A single turn carries every row of the set below to another of its rows. Some are shown first; where does it send the rows asked next?
K_494: -.03,-.01,-.13,-.07,-.17,-.03,-.05,.18,.00,-.06,.00,.38,.14,-.16,.02,.00
K_285: .06,.19,-.02,.07,.01,-.43,-.01,.08,-.07,.00,-.09,.06,.11,-.13,-.12,.12
K_999: .05,-.04,-.08,.33,-.10,-.25,-.03,.16,.11,-.18,-.12,-.19,.19,-.13,-.04,.05
K_96: .04,.13,.19,.14,-.19,.04,.00,.24,.05,-.01,-.04,.01,.23,-.05,-.06,-.17
K_934: -.03,-.14,-.16,.17,-.11,-.05,-.06,.42,.18,-.15,.05,-.09,.20,-.04,-.08,.04
K_867: -.01,.08,-.07,-.19,-.12,-.12,.02,.39,.02,.13,-.03,-.09,.22,-.01,-.01,-.19
K_869: .04,-.05,.11,.07,-.17,.05,.08,.43,.04,.05,.07,.02,.23,-.06,.05,-.12
K_150: .00,-.14,-.14,.01,-.05,-.12,.00,.25,-.06,.00,-.07,.41,.08,-.13,.07,-.09
K_721: -.01,-.21,-.40,-.12,.06,-.01,.14,.10,.05,.18,-.10,-.07,.10,-.12,.00,.00
K_806: -.02,-.02,-.35,-.13,-.01,.03,.05,-.07,.07,.11,-.13,-.10,.15,-.14,-.10,.03
K_708: .04,-.08,.06,.24,.11,-.28,.05,.04,.01,-.01,-.04,.00,.11,.02,.09,.30
K_953: -.01,.17,-.15,-.13,-.02,-.16,.08,-.08,.02,.05,-.13,-.23,.19,-.08,.05,.02
K_314: .09,-.07,-.10,.05,.10,-.44,.13,.34,-.10,.10,-.01,.11,.08,-.11,.03,.13
K_432: .08,-.22,-.13,.31,-.05,-.26,.06,.34,.08,-.12,-.06,-.16,.18,-.11,.06,.07
K_616: .10,-.05,.32,-.01,-.04,-.16,.09,.30,-.01,.03,-.06,.13,.12,-.08,-.04,.08
K_608: .15,-.07,-.38,.00,-.12,-.07,.07,-.14,.11,-.01,-.05,.07,.23,-.10,-.01,.10
K_684: -.01,.02,-.08,.05,-.07,-.14,-.09,.08,-.03,-.05,-.13,.38,.09,-.14,-.02,-.11
K_905: .17,-.24,-.42,.03,-.03,-.12,.17,.01,.08,.06,-.04,.10,.21,-.07,.07,.05
K_468: .09,-.19,-.22,-.09,-.05,.02,.03,-.08,.04,.03,.22,-.13,.22,-.10,.04,.01
K_971: .00,-.18,-.14,.29,.03,-.18,-.05,.39,.13,-.11,-.06,-.07,.12,-.01,-.07,-.11
K_419: .13,-.21,.05,.21,.06,.05,.07,.04,-.04,.14,.02,.24,.15,.07,.06,.12
K_129: .09,-.03,.33,-.02,-.09,-.14,.07,.27,.00,.02,-.04,.13,.12,-.09,-.05,.09
K_131: .04,-.04,-.17,-.04,.18,-.29,.19,.08,-.06,.15,-.19,-.18,.10,-.05,.14,-.10
K_354: .10,-.09,.09,.21,.04,.06,.02,-.08,-.03,.10,-.02,.22,.16,.06,.00,.13
K_50: .06,.09,-.11,-.11,-.12,-.28,.06,.25,-.01,.02,.10,.06,.19,-.14,-.04,.30
K_950: .08,.20,-.19,.03,.02,.26,.02,.11,.02,-.03,-.04,-.01,.09,-.05,.01,-.02
K_961: .16,-.14,-.36,.13,.02,-.21,.10,-.14,.06,.02,-.15,.09,.16,-.06,.00,-.04
K_440: .05,-.03,.16,.22,-.05,-.06,.06,.35,.00,.06,-.07,.04,.16,-.03,.01,-.27
K_252: .11,-.01,-.24,.04,.12,.23,.12,.32,-.01,.05,-.01,.03,.04,-.04,.12,-.03
K_653: .02,-.03,.06,.16,.01,-.20,.04,.01,.05,-.05,.02,-.01,.16,-.01,.06,.39
K_346: .05,-.16,.14,.06,.02,-.12,.01,.48,.02,.08,-.20,-.05,.19,-.11,-.01,-.05
K_482: .04,-.17,.02,.16,.07,-.22,.10,.14,.04,.01,.04,.01,.13,.00,.13,.38
K_24: .03,-.04,.14,-.06,-.14,.01,-.05,.42,.07,.02,-.13,-.08,.26,-.15,-.07,.09
K_745: .02,.04,.20,.10,-.03,-.12,-.11,.29,.03,.00,-.27,-.08,.21,-.13,-.12,-.06
K_794: -.01,.05,-.06,-.11,-.02,-.19,.03,.37,-.01,.16,-.10,-.07,.17,.00,-.02,-.28
K_716: -.03,.00,-.11,.26,-.08,-.13,-.15,.24,.16,-.19,-.06,-.10,.17,-.04,-.17,-.04
K_899: .00,-.11,-.34,-.01,.13,-.10,.08,-.05,.02,.17,-.23,-.08,.08,-.12,-.08,-.13
K_845: .10,-.03,.34,.00,-.06,-.18,.07,.25,-.01,.02,-.07,.12,.12,-.08,-.06,.07
K_678: .04,-.14,-.24,-.12,.00,-.05,.03,-.24,-.01,.06,-.05,.01,.15,-.01,.02,.12
K_540: .11,-.14,.06,.14,-.02,.12,.04,.00,.00,.10,.07,.22,.20,.05,.04,.20
K_259: .12,-.32,-.22,.03,.12,-.14,.09,-.02,-.04,.10,.13,-.10,.13,-.07,.09,-.14
K_501: .12,.10,-.17,.17,.19,.12,.06,.14,-.05,.03,-.15,.03,.00,-.03,.03,-.17
K_754: .06,-.11,-.13,.21,-.19,-.15,.00,.28,.15,-.18,.01,-.18,.24,-.14,.02,.18
K_425: .05,-.22,-.24,-.03,.12,-.14,.07,-.19,-.05,.11,-.11,.04,.09,.01,.06,.03
K_242: .01,-.05,-.23,-.23,-.02,-.12,.22,.19,.01,.13,-.03,-.20,.19,-.07,.18,.11
K_140: -.03,.16,-.04,-.13,-.10,-.17,-.02,.28,.00,.11,-.10,-.10,.20,-.02,-.06,-.25
K_356: .10,-.11,-.16,.05,.07,-.11,-.01,-.23,-.02,.02,.09,-.14,.16,-.08,-.03,-.14
K_600: .05,-.29,-.28,-.12,.04,-.06,.09,-.10,-.02,.11,-.01,.04,.14,.00,.10,.11

K_468 moves to K_259
K_794 moves to K_140
K_653 moves to K_482
And these:
K_242 moves to K_131
K_971 moves to K_716
K_608 moves to K_905
K_540 moves to K_419
K_845 moves to K_129
K_50 moves to K_314
K_346 moves to K_745
K_899 moves to K_806
K_501 moves to K_950
K_432 moves to K_999
K_684 moves to K_494
K_440 moves to K_96
K_425 moves to K_678

A single turn carries every row of the set below to another of its rows. Some are shown first; where does it send the rows asked next?
K_666: -.19,.03,.11,-.17,-.25,-.06,-.06,-.16,-.06,.03,-.05,-.04,-.04,.04,.26,.21,-.15,-.16,.15,-.05,-.10,-.08,.10,-.05,.17,-.04,.11,.07,-.09,-.12,.02,.03,-.23,-.14,-.02
K_593: -.02,-.07,-.17,.06,-.13,.01,.00,.27,.03,.17,-.01,.12,-.08,.22,.05,.01,-.18,-.04,.29,-.01,.11,-.05,.14,.01,.07,-.18,.15,.08,.11,-.17,-.41,.13,-.11,.04,-.09
K_299: .24,-.27,.02,.05,-.05,.11,.08,-.31,.04,.11,-.02,-.18,.07,-.04,.03,.02,-.02,.01,.11,.15,.13,-.18,.03,.06,-.16,.00,.07,-.02,.14,.24,-.03,.29,-.01,-.15,.05
K_229: .20,-.24,-.02,.07,.04,.08,-.03,-.33,.07,.16,-.02,-.12,.06,-.01,.04,.00,.11,.01,.14,.17,.07,-.13,.04,.07,-.14,.01,.17,.08,.25,.14,.00,.20,-.21,-.15,-.06
K_416: -.16,-.01,.11,-.03,-.09,-.05,.10,.12,-.11,-.09,.24,.03,-.09,.02,.11,.11,-.10,-.09,.00,-.12,-.12,.13,-.05,-.07,-.11,.07,-.06,.13,-.07,-.25,-.14,-.12,.11,.00,.05
K_28: .08,-.38,-.05,.17,-.09,.22,.05,-.38,.04,.14,.03,-.19,.00,.02,.00,-.02,.03,.06,.08,.08,.12,-.28,.10,.05,-.06,-.13,.12,-.08,.09,.12,-.04,.12,-.06,-.09,.09
K_81: -.09,-.13,.22,-.11,-.22,-.03,-.08,-.10,.07,-.01,-.08,-.08,-.07,-.11,.29,.15,-.10,-.12,.05,.08,-.14,-.24,.02,-.10,.09,.08,.04,.01,.00,-.07,.03,.08,-.23,-.34,-.02
K_326: -.07,.09,-.12,.08,.04,.13,-.08,.36,.00,.07,.04,.07,.21,.26,.07,-.07,.04,-.02,-.02,.06,-.09,-.32,-.11,-.05,-.03,-.27,.13,-.04,.09,-.05,-.08,-.06,.04,-.17,-.02
K_89: .05,-.29,-.15,.03,.09,.10,-.26,.18,-.01,-.15,-.21,.00,.05,.08,-.02,.05,.02,-.09,.13,.18,.03,-.14,.09,-.01,-.04,-.33,.08,.12,.04,.02,-.28,.12,.21,-.07,-.01
K_742: -.08,.03,.10,.01,-.03,-.06,-.09,.12,.03,-.17,.20,.16,-.09,-.13,.02,.17,-.10,.03,-.01,-.09,-.22,-.08,-.05,.02,.13,.12,-.11,.15,-.13,-.23,-.23,-.11,.02,-.07,-.05
K_104: -.07,-.03,.07,-.09,-.25,.04,-.05,-.19,.03,.04,-.09,-.26,-.07,.03,.17,.17,-.25,-.16,.04,-.02,-.18,-.14,.07,-.15,.19,-.09,.16,-.02,.04,.04,.01,.01,-.22,-.09,.13
K_733: -.17,-.07,.16,-.07,-.05,-.03,.03,.09,-.01,-.22,.20,.12,-.10,.02,.06,.15,-.08,-.12,-.02,-.04,-.09,.01,.06,-.01,.07,.10,-.20,.04,-.06,-.27,-.12,-.11,.12,.02,.15
K_445: -.15,.03,-.10,.10,.03,.15,-.04,.34,.04,.18,.04,.10,.19,.13,.00,-.06,-.05,.01,-.03,-.04,-.11,-.36,-.14,.10,-.12,-.28,.15,-.04,.03,-.06,-.10,.04,-.02,-.14,.01
K_128: .13,-.23,.12,.07,-.12,.12,-.02,-.36,.00,.09,-.05,-.06,.04,-.08,.06,.05,.04,-.16,.15,.11,.11,-.29,.14,.11,-.07,-.17,.17,.00,.10,.22,.02,.22,-.17,-.05,.02
K_595: -.05,.00,.09,-.13,-.18,-.04,-.06,-.15,.01,-.15,-.15,-.20,-.10,-.02,.10,.15,-.05,-.20,.11,.08,-.22,-.14,-.01,-.09,.06,-.02,.09,.10,.10,-.07,-.12,.12,-.33,-.25,-.02
K_502: .06,.09,-.01,-.14,-.01,.15,-.09,.05,.04,.08,-.09,.18,.12,.00,-.08,.02,-.20,-.08,-.04,-.09,-.03,-.27,.12,-.06,.12,-.29,.27,-.15,-.14,-.01,-.22,.30,.01,-.03,-.01
K_709: .04,-.14,.04,.05,.03,.19,-.06,-.31,-.01,.07,-.03,-.18,.09,.13,-.09,-.10,.00,.01,.06,.12,.10,-.24,.12,.05,-.08,-.04,.09,-.08,.35,.19,.06,.18,-.18,-.09,-.02
K_612: -.01,-.19,.00,.16,.16,.16,-.04,-.03,-.03,.01,.32,.17,.05,.03,-.20,.01,.00,.17,.03,.02,.18,-.11,.08,.16,-.05,.12,-.12,.03,.15,-.01,-.11,-.02,.21,.05,.03
K_308: -.08,.06,.00,-.06,-.05,-.09,-.01,.18,.08,-.05,.06,-.04,-.19,-.06,.02,.22,-.14,-.06,.12,-.14,-.21,.08,-.01,-.01,-.01,.11,-.02,.12,-.07,-.26,-.16,-.13,.05,.13,.10
K_293: -.21,-.02,-.03,.00,-.06,-.13,-.01,.17,.05,-.03,.21,.18,-.07,.12,-.04,.13,-.04,.01,.03,-.06,-.19,.12,-.07,.05,-.03,.11,-.06,.02,-.05,-.30,-.03,-.06,.13,.01,.03
K_196: .16,.02,.00,-.20,.00,.16,-.24,.11,.03,.03,-.11,.19,.09,-.01,-.01,-.07,-.07,-.04,-.02,-.05,.04,-.33,.13,-.06,.11,-.13,.26,-.09,-.17,.00,-.22,.29,.02,-.02,-.06
K_960: .13,-.19,-.05,.14,.22,.02,.04,-.07,-.02,.07,.19,.10,.05,.09,-.06,-.09,-.02,.17,-.07,-.06,-.06,-.04,-.07,.10,-.18,.06,-.14,.02,.05,.06,.00,-.01,.22,.12,-.10
K_677: -.08,-.39,-.13,.10,.06,.07,-.13,.14,-.05,-.07,-.23,-.05,.02,.10,-.02,.07,-.08,-.09,.16,.12,.04,-.20,.11,.10,.02,-.39,.05,.05,.02,-.03,-.28,.18,.16,-.05,-.03
K_311: .14,-.26,.00,.28,.11,.02,-.02,-.05,.13,.03,.16,.13,.02,.05,-.19,-.11,.10,.07,.00,.08,-.02,-.13,-.01,.23,-.17,-.04,-.08,-.05,.13,.06,.04,.09,.16,.14,-.03
K_890: .13,-.06,-.02,.10,.26,.04,.02,-.13,.00,.00,.26,.12,.11,.13,-.15,-.11,.05,.08,-.08,-.02,.04,.00,.05,.14,-.08,.04,-.06,.05,.13,-.01,-.02,-.02,.10,.22,.02
K_283: -.01,.00,.26,-.09,-.30,-.05,.02,-.11,.01,-.01,-.04,-.23,-.04,-.03,.31,.04,-.22,-.15,.05,.00,-.04,-.12,.09,-.10,.11,-.01,.06,.01,-.06,-.01,.00,.10,-.21,-.18,-.04
K_559: .00,-.07,-.14,.01,-.16,.06,-.01,.26,-.07,.11,.05,.14,-.06,.29,.13,-.03,-.03,-.06,.24,.03,.20,-.18,.12,-.06,.14,-.06,.18,.03,.08,-.21,-.36,.14,-.10,-.06,-.06
K_883: .08,-.15,-.06,.22,.15,.07,.04,.00,.12,.09,.16,.06,-.04,-.05,-.14,-.10,.09,.23,.01,-.11,.01,-.17,.00,.21,-.17,.08,-.07,-.02,-.06,-.09,-.06,-.09,.14,.13,-.05

K_128 moves to K_311
K_104 moves to K_28
K_326 moves to K_559
And these:
K_445 moves to K_593
K_890 moves to K_733
K_709 moves to K_612
K_283 moves to K_299

